In the data rows, zero lies at 4.5, halfway between 4 and 5.
Each row below has a hidden score, from 0 to 20, with 10 about the middle. What is it? The score is a weighted sum of the row's numbers plus the product of two more (or one squared), each taken from its middle value.
[5 4 4 5 4 7 1 3 5 2 5 3 4 3 5 2 5 4 8 5 5 4 6 8] -> 8
[6 5 4 3 5 4 5 9 6 4 4 4 2 4 4 5 3 5 5 6 0 4 3 2] -> 7
[4 5 5 4 5 2 4 5 6 6 5 4 3 4 5 4 4 5 5 5 3 5 6 3] -> 9
[6 4 4 4 5 3 5 4 6 5 4 3 3 4 5 5 6 4 6 6 4 6 4 5] -> 7
[5 5 6 4 5 4 1 7 5 5 5 4 3 4 3 6 3 4 6 2 3 6 5 4] -> 9
[4 5 4 6 4 6 5 3 4 3 4 4 4 5 3 5 5 5 3 3 6 4 6 4] -> 11
[4 5 5 5 5 4 4 5 5 4 2 5 3 4 6 4 4 5 4 5 4 5 5 3] -> 10
[6 4 5 2 5 6 7 1 2 7 6 5 5 6 6 1 7 5 5 6 5 0 6 3] -> 11
[6 4 6 7 7 6 5 5 6 3 6 4 5 5 5 5 5 6 4 5 4 5 7 4] -> 14
[4 4 4 2 4 3 5 3 4 8 3 7 5 6 5 4 5 4 5 3 7 4 3 5] -> 17
[4 1 5 3 5 8 5 4 7 6 6 6 5 4 7 5 7 3 5 6 7 5 5 7] -> 13
[5 6 3 1 3 4 4 4 4 4 4 4 2 4 4 2 7 2 5 6 3 4 5 4] -> 8
[2 8 5 3 1 0 4 7 6 2 4 3 4 1 6 0 5 0 6 6 4 3 4 5] -> 8
[6 4 7 4 6 8 7 3 7 7 8 6 7 8 4 4 5 5 3 7 4 3 6 7] -> 9
[1 6 6 3 1 2 5 5 7 3 1 6 4 4 3 4 2 3 8 4 7 4 4 5] -> 12
[6 5 6 2 4 5 3 6 3 4 5 3 4 3 3 4 3 5 5 6 3 3 4 3] -> 7
[5 4 4 6 4 5 6 4 4 6 3 3 4 4 5 6 4 3 5 7 7 4 3 6] -> 9
[6 5 6 4 5 7 5 4 4 5 3 5 4 5 2 4 5 7 5 2 5 7 6 7] -> 7
[5 7 3 5 3 4 4 6 4 4 7 4 4 3 5 5 4 5 5 4 4 5 6 7] -> 9
[3 6 6 5 2 5 5 7 6 6 4 7 4 5 4 4 4 6 7 4 7 5 3 4] -> 12
[0 4 5 4 3 4 4 4 4 5 4 6 5 3 3 6 5 3 5 3 7 6 3 5] -> 12
[4 4 5 2 3 4 3 7 4 1 2 4 5 5 8 4 5 3 5 2 3 3 0 4] -> 10
[5 4 7 6 4 5 5 5 2 5 3 5 5 5 4 5 3 5 6 4 6 4 3 4] -> 12
[4 3 5 3 4 5 5 4 5 4 4 5 4 6 2 8 4 4 3 6 3 7 4 5] -> 10
[5 4 3 6 1 1 7 4 7 2 2 2 5 4 5 1 5 2 4 3 3 4 5 6] -> 10
[7 4 4 4 8 7 5 3 2 8 4 6 5 6 4 6 6 5 1 6 3 4 6 4] -> 9
[3 4 6 3 4 7 4 6 3 4 4 4 6 4 2 2 6 4 3 3 5 4 5 6] -> 9
[5 3 5 3 4 5 4 5 6 5 5 5 3 5 5 5 6 6 4 6 4 5 5 5] -> 10
[4 9 7 6 5 3 3 7 7 3 7 5 4 7 4 4 2 4 5 2 4 2 4 4] -> 9
[7 5 5 1 6 5 4 6 7 8 2 4 3 7 4 3 4 2 4 7 4 5 4 5] -> 7
[4 6 2 4 2 4 4 8 6 2 6 1 5 0 6 3 5 0 6 8 6 4 6 6] -> 9
[4 5 4 4 1 7 5 4 5 1 3 2 5 3 4 1 4 0 5 4 5 2 4 7] -> 10
[4 5 1 6 2 4 7 4 6 4 4 1 4 5 4 3 5 3 4 7 2 6 8 7] -> 13
[6 4 3 5 6 6 5 5 2 6 3 5 4 4 4 8 4 7 5 3 3 5 2 4] -> 8
[4 6 5 4 5 5 4 4 2 3 4 6 4 4 3 2 4 2 5 3 6 5 3 7] -> 6
[4 5 4 8 4 2 4 5 7 4 4 5 3 7 2 6 5 5 5 3 5 7 4 5] -> 10
[7 3 6 2 6 6 1 5 3 5 8 5 3 5 5 5 9 6 5 5 3 5 5 3] -> 8
[4 6 6 4 4 4 5 2 3 8 6 7 5 7 2 4 5 6 4 2 4 3 3 4] -> 8
[4 6 3 3 4 5 4 5 2 4 6 5 6 3 6 6 5 3 4 5 6 5 6 6] -> 10
[3 4 3 5 4 6 4 4 4 3 3 5 4 5 4 5 2 6 5 4 6 6 4 5] -> 10
[4 2 7 6 1 5 4 3 5 4 3 6 5 5 5 5 3 6 4 2 8 4 4 4] -> 11
[6 4 4 2 6 6 4 3 3 4 6 4 6 6 6 5 6 5 4 2 3 4 2 4] -> 7
[5 4 5 5 7 6 3 6 3 6 4 6 5 4 3 7 3 7 2 6 5 8 5 3] -> 9
[3 9 8 6 3 6 3 8 9 4 7 5 5 3 2 4 1 3 8 4 7 5 5 7] -> 9
[3 4 7 5 2 4 4 2 6 5 0 5 5 5 3 5 3 5 4 2 6 5 4 5] -> 8
[9 2 3 4 8 3 6 4 4 7 6 2 2 8 5 7 7 5 2 6 0 6 5 4] -> 14
[3 4 4 3 3 5 4 5 4 4 6 3 4 3 8 2 7 2 6 7 4 3 5 6] -> 13
[6 1 6 2 7 3 7 4 3 7 5 8 6 5 5 5 7 5 3 4 3 3 4 3] -> 8
[3 5 3 3 4 6 3 5 3 4 4 4 4 3 4 5 6 3 6 5 4 7 5 4] -> 10
[5 3 4 6 5 4 2 3 3 2 3 3 4 4 5 3 4 3 3 3 2 5 3 6] -> 10
[7 5 1 2 6 4 6 5 6 4 6 0 5 6 7 4 6 5 5 9 0 3 3 3] -> 11
[4 4 4 4 3 3 4 5 4 5 4 6 2 4 4 6 3 5 4 2 5 3 3 3] -> 9
[5 7 5 3 5 3 6 4 3 4 6 5 3 1 5 4 6 5 6 5 5 4 7 3] -> 9
[3 5 4 4 6 7 6 4 3 5 6 5 4 5 6 7 6 5 4 4 5 6 4 7] -> 14
[5 4 3 5 2 6 3 5 3 1 4 5 3 2 8 4 5 6 6 3 5 5 4 5] -> 9
[5 9 5 3 6 6 4 6 4 4 5 5 2 4 3 5 4 4 6 6 5 4 4 5] -> 8
[4 5 5 5 4 3 6 4 6 6 3 3 5 6 3 4 6 4 3 5 4 3 5 4] -> 10
[6 4 4 5 5 4 3 2 4 6 3 5 2 6 5 5 3 7 3 3 4 5 5 4] -> 8
[2 5 5 4 3 4 3 6 5 4 3 5 5 2 3 5 4 6 4 3 6 4 5 6] -> 18
[2 6 2 7 3 2 4 6 5 2 4 3 6 6 5 3 5 3 3 3 3 4 5 7] -> 11
[3 8 5 5 6 4 6 7 4 6 5 6 5 3 4 5 4 3 5 4 5 5 5 3] -> 10
[7 3 6 3 5 6 6 2 5 6 3 5 3 6 5 4 3 6 3 2 5 6 3 2] -> 9
[4 3 4 4 2 4 8 2 9 8 3 3 7 8 3 4 6 6 3 7 2 6 7 6] -> 11
[5 3 4 6 3 3 5 2 4 5 3 5 5 4 5 4 4 5 5 3 4 6 4 4] -> 10
[5 6 2 4 4 4 6 5 7 3 6 1 5 4 5 2 8 0 8 8 4 3 7 7] -> 10
[6 4 5 5 7 6 0 7 5 3 4 7 4 6 4 7 2 8 3 1 3 7 1 2] -> 6
[2 6 2 3 0 5 4 3 4 2 7 2 7 3 7 3 7 3 5 4 5 3 4 7] -> 15
[4 6 4 4 6 2 6 6 5 4 3 5 5 5 7 7 7 4 5 6 3 4 4 3] -> 15
[2 6 6 4 4 4 7 4 6 3 5 3 5 5 4 2 5 1 5 5 5 2 7 7] -> 10
[3 6 4 3 3 5 3 7 4 3 3 5 4 2 4 7 3 5 5 4 7 6 4 3] -> 10
[5 4 4 7 5 4 5 4 7 5 3 5 4 3 3 6 5 6 4 5 5 5 6 6] -> 9
[2 5 4 5 3 6 3 4 4 4 5 4 6 2 4 4 4 4 4 5 8 7 4 5] -> 9
[4 2 6 5 5 7 6 6 5 5 4 8 3 6 6 6 3 3 5 4 6 5 3 6] -> 9
[0 7 9 5 0 4 2 7 5 0 4 4 4 3 3 2 0 1 6 2 8 4 3 7] -> 10
[3 6 4 6 1 5 4 5 5 0 7 2 5 1 2 1 3 6 9 4 5 5 7 5] -> 11
[6 3 1 5 6 3 7 4 4 5 3 3 5 5 6 7 6 6 3 4 3 5 3 4] -> 11
[3 4 5 3 5 4 3 6 5 4 5 3 5 4 6 4 5 4 5 4 4 6 4 6] -> 11
[6 3 3 8 6 4 6 3 6 4 4 1 5 5 2 5 6 6 2 6 3 8 6 7] -> 13
[2 6 5 3 8 3 5 6 6 2 6 6 5 7 3 7 4 6 4 3 4 5 4 4] -> 18
[0 9 8 7 4 5 0 9 4 0 5 5 6 2 2 4 0 3 6 0 7 7 3 5] -> 9
[5 5 5 4 7 5 4 4 1 4 1 4 3 5 4 4 4 6 2 5 3 5 3 5] -> 8
[6 4 6 3 3 3 5 5 5 5 4 4 3 5 3 3 5 3 4 6 5 3 4 4] -> 9
[5 5 3 6 6 5 4 5 4 4 5 5 6 6 4 6 4 7 4 1 3 6 2 4] -> 8
[6 4 4 3 3 5 4 4 5 5 2 5 4 4 5 4 4 6 5 5 4 5 4 2] -> 8
[6 1 5 3 6 4 4 3 2 9 7 3 4 7 4 7 7 7 3 7 5 5 4 3] -> 9
[5 2 4 4 2 5 3 2 6 6 2 4 6 4 7 2 6 4 3 5 4 3 5 5] -> 10
[5 4 4 4 3 5 2 3 5 1 7 5 3 5 3 4 5 6 3 5 5 5 6 4] -> 10
[3 6 5 5 4 4 6 5 5 5 6 4 5 5 1 4 4 3 5 5 3 3 6 5] -> 10
[6 3 3 4 5 8 4 5 5 4 0 6 6 3 7 7 5 5 3 6 4 5 2 3] -> 11
[4 3 4 3 6 4 6 2 6 8 6 4 6 5 6 5 7 5 5 6 3 3 5 4] -> 18
[3 4 4 3 3 3 5 5 5 4 2 4 6 4 6 4 3 2 4 7 5 4 3 6] -> 10
[7 3 2 0 8 6 3 3 5 7 5 3 6 5 6 5 5 5 4 5 2 5 2 2] -> 12
[6 6 8 2 6 5 3 8 6 6 6 4 4 4 6 4 6 7 6 6 3 3 5 2] -> 11
[1 8 7 7 4 4 1 6 5 2 4 6 5 4 1 5 0 6 6 1 7 5 1 6] -> 7
[4 4 6 3 6 6 3 3 1 7 5 8 4 3 5 5 8 6 2 6 6 5 5 3] -> 12
[4 4 4 3 6 7 2 7 1 6 3 6 5 3 7 4 3 5 4 4 5 4 1 3] -> 15
[3 5 4 5 4 3 6 5 4 2 3 6 4 3 3 5 5 5 4 5 4 6 5 5] -> 9
[3 4 6 5 3 5 3 5 4 4 3 6 3 3 6 6 5 3 3 5 3 4 3 5] -> 9
[4 5 3 3 5 5 6 5 3 4 3 6 2 5 7 5 4 5 6 5 3 3 4 1] -> 14
[5 3 3 6 2 5 6 1 2 4 2 3 6 3 7 2 4 2 6 5 5 1 6 5] -> 13
[4 4 6 6 3 5 3 7 5 6 6 6 5 5 6 5 5 4 5 4 7 7 5 5] -> 12
[5 3 4 6 6 4 5 6 4 6 6 5 1 6 5 7 3 8 5 5 5 6 6 3] -> 11
[5 2 3 4 4 7 3 3 4 3 9 4 7 4 5 2 6 8 5 2 3 2 6 3] -> 11
[4 4 4 6 3 5 5 1 5 5 0 8 5 6 5 4 3 5 2 3 6 4 3 4] -> 9
[3 2 3 5 5 3 4 1 2 6 6 6 6 4 3 7 8 5 0 6 4 8 7 3] -> 12
[6 6 5 5 5 3 5 2 3 5 4 5 3 5 3 5 2 8 4 2 4 7 5 3] -> 10
[4 6 4 4 5 4 6 4 5 5 6 3 7 6 5 4 4 3 5 7 4 5 5 4] -> 10
[8 2 5 3 6 3 9 1 3 7 5 5 4 8 5 4 8 5 4 5 2 4 5 2] -> 13
[6 1 4 5 6 0 6 4 6 5 5 4 4 7 1 7 1 7 4 4 3 5 7 3] -> 12
[6 1 2 3 6 4 3 4 6 5 3 5 3 4 5 5 4 5 5 6 3 6 6 3] -> 9
[3 4 6 7 4 5 4 3 6 4 5 4 4 2 3 5 4 5 5 3 7 4 5 7] -> 8
[2 7 8 4 3 8 2 7 4 3 6 6 4 2 4 4 1 5 7 3 9 5 2 4] -> 8
[8 5 6 5 3 6 7 5 7 5 3 4 3 5 4 4 4 3 5 5 7 0 6 6] -> 11
[6 5 4 2 7 6 5 5 6 4 5 2 5 7 4 6 5 3 4 5 2 5 4 5] -> 8
[5 4 3 5 7 6 4 5 2 6 1 7 3 4 4 6 5 5 4 3 5 6 4 4] -> 10
[6 5 6 3 4 3 5 3 3 6 7 4 4 5 5 4 3 4 6 5 3 4 5 4] -> 13
[3 7 3 5 4 3 7 4 7 3 6 4 5 6 2 4 3 3 5 6 5 5 6 5] -> 10
[3 4 7 6 5 5 5 2 8 5 5 8 3 4 4 6 3 4 5 3 6 4 5 3] -> 10
[2 6 6 5 2 4 6 6 7 3 7 2 5 4 3 2 3 3 7 5 5 4 4 6] -> 9
[3 4 4 8 4 3 2 6 4 3 4 4 4 7 1 5 3 6 4 0 4 7 4 5] -> 11
[7 3 3 4 5 9 4 5 3 3 3 2 5 5 7 7 5 4 4 3 5 4 3 3] -> 11
[5 5 5 6 5 4 6 5 6 4 4 5 5 3 4 6 4 3 5 6 4 4 4 5] -> 9
[4 4 5 7 6 4 4 5 2 7 4 5 5 6 1 6 2 6 6 3 5 6 3 4] -> 9
[8 2 5 2 4 3 6 4 6 8 4 4 5 4 3 3 7 3 2 9 4 4 8 6] -> 8
[3 8 7 4 6 8 5 7 8 4 3 3 6 2 2 3 0 5 9 7 7 2 4 2] -> 12
[5 3 4 4 2 4 6 3 5 3 5 2 4 3 8 2 7 2 5 4 2 2 2 4] -> 8
[5 3 3 4 6 6 3 4 4 4 5 4 3 5 6 5 6 3 5 4 5 7 3 5] -> 8
[5 4 5 5 4 5 1 4 4 4 5 5 3 6 5 7 4 5 3 2 5 7 3 5] -> 10
[4 5 7 6 5 3 1 4 6 5 5 6 3 8 4 5 5 6 6 4 6 6 5 6] -> 9
[5 5 4 2 4 3 4 5 4 4 6 6 5 6 7 2 2 3 4 5 5 4 3 2] -> 7
[6 2 5 2 5 5 5 3 5 8 5 1 5 7 5 5 5 6 1 7 5 4 5 5] -> 9
[2 6 7 6 3 5 3 3 5 5 3 7 5 3 3 4 2 6 4 4 9 4 9 4] -> 11
[9 3 1 3 8 4 8 5 6 8 9 0 4 8 7 7 6 7 7 9 1 3 6 1] -> 12
[7 1 6 5 7 5 6 6 5 8 5 4 5 5 8 7 7 7 3 6 3 4 4 5] -> 10
[5 3 6 5 7 2 5 3 5 5 3 5 4 4 2 3 6 3 5 5 6 6 4 4] -> 7
[6 5 6 3 4 2 5 4 6 6 7 3 3 5 2 4 6 4 4 7 4 3 5 4] -> 8
[3 4 4 3 6 4 3 6 6 3 4 5 5 5 5 2 3 5 6 6 5 4 5 4] -> 18
[5 7 5 4 4 4 4 7 7 3 6 1 5 2 3 7 3 4 7 6 4 4 4 3] -> 9
[2 4 5 3 3 7 3 6 4 4 5 5 5 4 8 4 6 4 5 6 4 2 4 4] -> 19
[5 6 6 2 7 6 4 6 2 3 6 4 5 5 7 4 5 3 5 5 3 7 0 5] -> 5
[4 7 4 5 4 3 5 5 6 2 7 4 5 4 3 3 4 4 7 4 6 4 4 5] -> 8
[4 6 5 4 3 4 5 5 4 4 3 4 3 3 4 2 3 4 5 5 5 2 5 6] -> 9
[5 6 5 4 3 4 4 5 5 4 5 5 4 4 5 3 5 4 7 2 4 4 5 4] -> 9
[6 4 4 5 6 2 4 4 5 4 6 4 4 6 6 8 5 6 4 4 4 6 4 5] -> 8
[3 6 7 8 3 6 4 7 7 4 4 4 3 3 5 6 3 3 6 4 8 5 5 4] -> 15
[4 3 5 3 4 5 4 5 6 3 4 3 4 4 5 4 5 4 4 5 7 5 5 5] -> 9
[2 5 7 4 3 6 3 4 5 3 5 5 4 3 3 4 2 4 7 4 6 6 7 5] -> 11
[5 2 1 6 3 4 6 4 4 5 4 4 3 5 2 5 3 6 4 4 5 4 4 3] -> 10
[6 6 4 5 7 2 5 4 3 5 5 5 4 6 5 6 6 6 2 3 1 5 3 3] -> 7
[5 3 3 6 6 4 9 4 3 3 4 2 4 4 5 7 6 4 5 7 2 9 4 4] -> 17
[5 5 4 3 5 4 2 5 5 6 6 6 5 4 7 4 5 4 4 5 5 4 6 5] -> 12
[4 4 7 6 3 4 5 5 5 5 7 4 5 3 5 3 6 4 7 5 5 5 7 5] -> 14
[4 6 4 2 5 5 8 3 4 4 0 2 5 2 5 4 5 3 4 5 4 3 5 2] -> 11
[4 4 6 5 1 6 2 7 4 5 4 4 5 4 3 3 0 4 7 0 7 3 2 3] -> 10
[7 4 5 5 3 4 5 3 3 5 7 5 5 2 6 5 5 7 7 5 4 2 7 3] -> 12
[4 6 5 3 2 3 9 1 8 5 5 4 6 5 5 1 5 2 5 9 6 1 9 3] -> 12
[3 6 6 6 5 4 6 5 5 3 4 3 7 1 5 1 5 1 6 6 5 4 5 2] -> 12
[3 4 3 6 6 8 3 5 4 4 4 4 4 0 2 7 4 5 2 6 8 8 4 4] -> 9
[2 6 5 4 4 4 5 4 9 7 6 3 5 4 1 7 3 5 6 5 6 4 7 4] -> 13
[5 3 3 2 5 5 5 3 7 6 5 4 5 7 6 4 5 4 5 5 4 4 5 4] -> 12
[5 4 3 5 7 3 6 4 3 6 7 5 4 7 5 9 6 6 6 6 3 5 7 1] -> 13
[4 5 3 5 3 2 6 6 4 5 6 5 5 4 6 6 4 5 6 4 5 5 4 4] -> 10
[2 8 5 4 3 4 3 7 7 3 4 4 4 2 3 3 4 3 6 4 6 5 7 6] -> 12
[4 5 2 4 4 3 4 4 8 5 5 2 5 4 4 4 6 3 4 7 4 4 6 5] -> 12
[3 5 4 8 4 6 2 6 5 5 3 5 6 7 5 4 2 5 5 2 5 6 2 3] -> 10
[5 6 5 8 6 6 6 4 6 5 7 3 7 6 2 6 3 5 7 4 6 7 5 6] -> 17
[7 3 5 3 4 6 4 4 6 5 5 4 4 6 5 6 7 5 4 6 2 2 3 5] -> 8
[2 4 2 7 3 3 2 1 4 3 3 5 6 3 5 3 5 4 3 2 4 3 4 6] -> 12
[7 2 3 2 7 4 3 3 2 6 6 6 2 5 6 6 7 7 4 4 1 4 4 3] -> 10
[4 4 3 4 2 5 5 4 6 5 4 3 7 5 5 3 7 4 5 6 5 3 7 5] -> 13
[8 1 6 3 8 8 4 4 4 7 3 5 4 6 5 7 4 8 3 3 3 6 2 5] -> 6
